One turning vector, and how many steps it has turned
The counts run from 0 to 172.
[-0.80  2.48  2.10  1.20 -2.57 -1.48 -2.95  2.85 -1.58  3.39  3.66 -0.41
 -0.90  0.34  3.14 -1.05 -1.30 -2.07  3.58  1.99  1.87  3.02 -3.24 -2.63
 -2.22  3.83  4.35  1.98  2.35  0.31  3.51  0.24 -1.00  3.10 -2.12  0.24
 -0.34  1.55  0.64 -4.12  0.31 -2.99  1.70 -2.83] => 61
[ 0.01  0.85 -1.53  0.08 -4.93 -0.05  3.13 -2.67  2.46  2.35  0.36 -3.73
 -2.21 -0.02  3.69 -0.98 -1.08  2.34 -0.40 -1.09  3.13 -2.67 -0.18 -0.55
  0.90  4.68  3.57  3.83 -0.29 -2.65  0.78 -0.76 -0.84  0.23 -4.12  1.34
  2.22  0.69 -0.12 -3.21 -1.06 -2.29  2.55  3.03] => 162
[-0.46 -1.47 -4.40 -0.05 -2.98  1.14  2.01  0.76  0.32  2.16  2.05 -3.84
  0.01  1.88  0.92 -0.22 -1.64  1.76  1.09 -0.73 -0.74 -3.75 -1.29 -3.20
 -3.04  3.27  1.79  1.55 -2.56  1.13  0.50  1.56  0.72 -1.18 -3.45  2.92
  2.19 -0.33 -0.85 -4.41  0.37 -1.68  1.28  5.10] => 68
[ 0.46  3.75  1.20  2.26 -0.43  2.54  2.47 -0.06 -1.51 -0.11 -1.54 -4.61
  1.69  1.98  1.78  2.74  1.03  0.75 -0.64 -0.10 -0.28  0.27  0.76 -3.11
  4.37  1.60 -2.06  5.62 -2.48  0.46 -1.26 -3.48  2.78  0.19 -3.34  1.29
  1.24  1.66 -3.08  0.34 -1.50  0.39  2.39  6.13] => 100
[-2.67 -0.33 -1.95  1.49 -0.35 -0.74 -1.22  1.86 -2.50  0.09  5.64 -0.59
  3.11 -1.35  1.03 -5.42  2.26  0.84  1.35 -2.50 -0.81 -1.57  2.21  2.12
 -0.37  0.16 -1.15 -1.53  0.20 -0.04 -0.42 -1.33 -4.85  1.20  5.00  4.63
 -0.20 -2.13  1.25  1.99  5.36 -0.88 -1.06 -1.82] => 124
[-1.30 -0.08  0.96  0.26 -0.84 -3.66 -0.99  0.39 -2.55  2.53  2.76 -2.41
  0.38  2.28  0.09 -0.55 -0.80  0.95  2.49 -1.89 -2.21 -2.04 -0.01  0.19
 -1.29  0.62  2.94 -2.71  0.99  1.67  1.26 -1.09 -5.95 -0.15  5.61  4.57
  0.63 -0.59 -1.28 -2.75  3.36 -2.00  1.49 -2.46] => 76
[-4.44  0.24 -0.41  0.29 -0.35  0.06 -1.45 -1.69 -0.36  0.63  3.74  2.70
 -3.57  1.30  0.94 -5.01  1.37  0.32  1.74 -1.05  0.52 -2.29 -0.71  3.98
 -4.07  2.61  2.84 -0.41  1.24 -1.19 -1.65 -0.39 -2.34  3.99  4.32  3.80
  1.71  0.51  0.18 -3.01  4.22 -2.05 -0.32  0.07] => 127
[-1.37 -0.64 -0.69  0.49 -2.40 -2.98 -2.85  3.78 -3.40 -0.64  5.67 -1.00
 -2.23  0.63  0.25 -1.42 -0.20  0.73  1.55  0.84 -2.71 -1.37  0.69 -0.29
 -0.34 -1.73  0.58  1.05 -2.16  1.05 -2.53  1.57 -1.98 -0.89  3.14  4.49
 -0.99 -5.63  0.63 -0.56 -3.32 -1.34 -0.52 -2.68] => 120
[ 1.79  3.37  3.08  1.93 -3.28  0.73 -0.01  2.78 -0.52  1.70  2.72 -1.85
  2.41 -1.82  5.72  0.29 -1.00 -0.97 -1.37  2.61  1.50  2.58 -0.64 -1.83
  2.88  1.36  1.71  5.95  1.33 -2.58  1.12 -1.13 -1.04  0.51 -2.48  0.35
 -0.95 -3.00  2.72  1.36 -3.97 -2.25  1.59 -4.10] => 107
[-2.06 -1.40  2.11  0.45 -1.22 -0.53 -1.69 -2.49 -3.01 -1.40  1.45  1.47
 -5.76  2.13  1.18 -0.32 -0.78  1.33  0.78 -0.39 -2.78 -1.46 -1.86  1.78
 -2.89  2.49  1.39  1.39  1.96 -1.99 -0.42 -1.38  1.31  3.62  2.82  4.90
  0.72  2.10 -3.03 -4.06 -0.28 -1.40  2.42  1.79] => 130
[-2.53  2.08 -2.24  0.01 -0.92 -3.60 -1.18  0.88 -2.43  1.04  4.37 -3.48
 -0.79  2.19 -0.74 -1.20  0.14  1.80  4.26 -2.01  0.93 -0.30 -1.06 -4.04
  0.67  3.08  3.16 -2.19 -3.83  3.65  2.18 -1.33 -0.01  0.17 -1.36  2.60
  2.79  2.94 -1.02 -4.39  0.29 -3.01  2.69  2.82] => 65
[ 1.04 -0.37  1.81  4.30  1.02  0.10  1.76  2.08 -1.44 -0.97  1.00 -3.21
  1.51  1.14  1.27 -0.41  3.55  0.58 -0.41 -1.86 -4.11  0.08  1.88  0.65
  4.50 -3.04 -4.23  1.54 -0.77 -0.60 -2.28 -2.79 -1.49 -1.59  6.08  1.66
  0.12 -1.80 -2.09  3.31  0.07 -1.26 -5.38  0.06] => 88
[ 1.54  2.42  1.17  1.43 -2.19  4.38  2.40  2.50  0.62  3.42  1.33 -2.13
  2.35  0.79  4.56  0.53 -1.32 -2.05 -2.30  3.06 -0.84 -0.47 -1.31 -2.96
 -1.11  3.14  0.92  8.72 -0.08  0.95 -0.88 -0.72  1.08  0.45 -4.19  0.14
  1.42 -2.60 -0.61 -0.19 -0.46  0.58 -1.11  2.92] => 104
[-1.63  0.78  0.27  1.17  0.49  0.17  3.02 -2.03  0.85  1.07  0.75 -3.73
  1.71 -0.88  2.83 -2.21 -0.49  3.40 -0.75 -2.95  0.45 -2.24  1.56  1.13
  1.99  2.67  0.52 -0.73  1.06 -4.84  1.98 -2.49 -5.84  1.12  2.12  4.22
 -0.34  1.89 -1.46  0.27  3.83 -2.66  2.56  2.22] => 78
[ 0.48  3.03  3.92  1.34  0.54  3.80  2.15 -1.93  2.23  2.25 -2.18 -0.58
  0.34  0.77  4.73 -0.03  0.30 -2.44 -1.35  1.72  0.24  2.07 -2.18  1.16
 -0.74  2.83  0.82  5.12  4.72 -2.68  0.12 -2.93 -0.91  3.15  0.35  0.51
  1.60  3.51 -1.74  0.20  4.27 -1.21  0.34  0.21] => 93
[-0.47 -2.46  0.05  2.00 -0.05 -0.20 -0.33 -0.58 -2.96 -4.44  0.35 -0.24
 -2.95  0.07  0.49 -0.49  2.25  2.50  0.17 -2.49 -4.03 -0.75  1.48  0.86
  5.50 -1.11 -4.22  1.94 -1.70 -5.90  0.36 -3.24  2.84  1.87  3.03  4.05
 -0.79  0.92 -1.82 -0.84 -2.04 -1.82  0.28  2.26] => 132
[ 2.67 -0.89 -0.26  1.20 -3.19  2.13  3.36  2.99  1.03  3.11  0.65 -3.68
  0.00 -0.76  5.13  0.47 -0.88 -0.98 -0.70  1.42  0.31  1.43 -1.76 -3.79
  1.16  2.75  0.25  6.30  0.17 -2.00  1.59  0.79  2.71  0.51 -4.17 -1.54
  0.11 -1.09 -1.84 -2.54 -2.85 -1.39 -2.31  2.26] => 151
[-1.33  1.70 -0.10 -0.83 -3.71 -1.20 -0.22  1.10 -0.55  3.36  4.89 -1.66
 -1.59  0.77  3.02 -2.10 -0.72 -1.85  0.35  1.84 -0.39 -1.71 -0.99  1.58
 -4.39  0.77  4.68  2.90  0.31  2.36 -3.25  0.64 -3.61  0.28  2.71  3.86
  1.22 -5.01 -0.10 -1.77 -0.79  0.20 -1.60 -3.77] => 25
[ 0.37  4.59  1.34 -0.20 -3.34  1.23  1.62 -1.63  2.09  4.04  0.82 -2.75
  0.21  0.40  5.25 -0.81 -1.92 -1.51 -0.29  1.05  4.49  1.44 -1.63 -1.53
 -0.40  5.08  5.28  4.11  2.50 -1.52  1.53 -1.83 -1.20  2.25 -3.45 -0.56
  1.41  1.36  0.30 -0.91  0.99 -2.96  1.63  0.00] => 13
[ 0.55  3.25  0.59  1.16 -2.09  0.62  1.70 -0.06  1.18  2.40  1.31 -5.19
  4.92 -0.96  3.01 -1.22 -0.58  1.33  0.06 -2.00  2.99  0.00  1.46 -3.36
  3.56  3.26  1.81  1.32  0.02 -2.34  4.00 -2.61 -4.80 -0.49 -1.45  1.20
 -0.55  1.08  1.29  0.93  2.03 -3.73  2.95  0.65] => 158
[-0.73 -0.70  0.22  2.31  0.70  1.86  0.61  2.99  0.94  0.08  1.24  1.66
  1.72 -0.89  4.53 -4.11  2.63 -1.54  0.30  0.83 -1.64  2.58 -1.13  1.41
  0.86 -1.01 -3.34  3.35  1.05 -3.68  1.18 -1.12  0.92  2.45  3.47 -0.43
  0.79 -0.98 -0.76  1.27  4.52 -2.93 -5.46 -1.56] => 139
[-1.23  2.93  0.21  1.75  2.27 -1.38  0.35  1.25 -2.44 -1.54  1.83 -2.83
  0.51  2.04 -0.56 -1.19  5.82  0.74  3.05 -2.96  1.83  2.10  0.72 -1.36
  5.23  0.80 -2.65 -0.46 -3.11  0.36  0.80 -4.13  3.17  1.14  0.92 -0.14
  2.33  3.34 -1.02 -2.16  3.06 -2.88 -2.27  3.84] => 146
[-1.19 -1.75  0.02  1.68  0.27  0.33 -1.11  3.27 -3.89 -0.20  1.30 -1.19
 -1.17  3.49 -1.04  0.89  0.74  0.55  2.36 -1.03 -7.28 -1.10 -1.77 -1.38
 -1.66  0.57 -2.71  0.18 -0.28  0.84 -1.30 -0.22  0.80  0.30  3.25  5.04
  0.66  0.73 -4.04 -1.86  0.77  0.26 -0.78  3.63] => 134
[-1.72 -2.13  0.13 -0.24 -1.37 -0.95  0.44 -2.90  0.10  1.54 -0.48 -0.33
 -7.26  3.70  1.08  0.34  1.17  0.78  0.85 -0.35 -2.88 -2.13 -1.85  1.27
 -2.68  0.50  2.76  2.55  0.32 -0.53 -3.09 -0.74  1.93  1.85  4.42  1.69
  2.83  0.35 -4.45 -6.10 -1.02 -0.84 -1.96  3.26] => 83
[-0.27 -1.50 -0.66  0.81 -2.83 -4.59 -0.80  3.01 -1.78  1.29  4.30 -2.68
 -1.39 -0.31  3.61 -3.16  1.53  1.24  2.18 -0.11 -0.27  0.19 -0.64  1.23
  0.12 -1.73  1.44  0.56 -1.26 -1.47 -0.50 -0.08 -2.15 -0.46  4.74  2.22
 -0.74 -5.11 -0.29 -2.25 -0.68 -3.94 -3.90 -4.72] => 73
[-1.37  3.27  1.18  0.68 -1.97 -2.77 -3.85  2.17 -3.27  0.35  5.16 -0.35
 -0.46  0.38  0.90 -2.23  2.45  0.05  4.90  0.61  3.21  1.80 -1.31 -1.68
  2.05  1.94  2.59 -1.25 -2.26  0.77  2.85 -0.10 -0.26  2.34  1.37 -0.82
  1.53  1.02  1.82 -2.83  0.16 -4.39  0.86 -2.51] => 62
[ 0.46  2.88  1.75  2.37  0.93 -2.03  0.37  5.33 -2.53  2.53  1.26 -3.31
  2.90  3.48  0.86  2.63  1.19 -2.07  3.13  1.04 -2.62  1.81 -1.75 -4.78
  0.79 -0.68 -0.94  1.38 -1.96  7.10 -0.36 -1.63  0.20 -0.61  2.64  0.51
  2.11 -1.40 -2.20 -0.71  0.08 -0.43 -3.74  0.43] => 7
[ 1.12  2.83 -1.30  1.64 -0.93  3.89  3.77  3.36  1.73  0.88  1.37 -2.78
  3.72 -0.70  3.24 -0.87  3.08 -1.57 -0.93  0.69  0.59 -0.11  0.53 -1.51
  2.87  0.33 -2.45  7.14 -2.59  0.64 -1.52 -2.75  2.47 -0.55 -2.51  0.01
  1.26 -2.81  0.61  3.45 -1.43 -0.64 -3.45  2.96] => 103
[ 0.06 -1.34 -3.69 -0.15 -2.76  1.46  4.05  0.19  0.03 -0.13  2.10 -4.36
  1.44 -1.03  1.46 -1.45  0.07  2.86  0.20 -3.82  1.98 -2.83  1.31 -2.29
  2.93  3.50 -1.02  1.39 -3.80 -3.92  2.56 -1.29 -0.12 -1.07 -3.64  1.81
  0.50  0.32 -0.03 -1.98 -0.59 -1.68  1.19  6.24] => 67
[-0.31 -3.16  0.02  1.46  1.45  5.28  1.68  2.55 -0.84  3.09  0.88 -0.15
  2.23  1.49  3.66  0.05 -0.89 -1.17 -0.80  1.09 -6.41 -0.24 -2.37 -1.49
 -2.44  2.48 -2.74  3.65  3.48  0.55  0.81 -0.67 -0.01  2.68  0.80  4.54
  0.19  0.70 -4.09 -0.79  2.24  1.36 -1.33  2.45] => 137
[-2.37  2.81 -0.07  2.12  2.28  1.07 -1.37  1.24 -2.67  0.27  2.61  1.85
  3.38  0.66  1.49 -4.58  4.25 -0.69  2.31 -0.13 -0.19  1.31  0.65  2.04
  1.75 -0.07 -3.00  0.80  0.99  0.80 -1.27 -2.25 -0.94  2.86  4.78  2.07
  1.35  0.71 -0.04  2.71  7.06 -1.23 -3.58  0.29] => 44
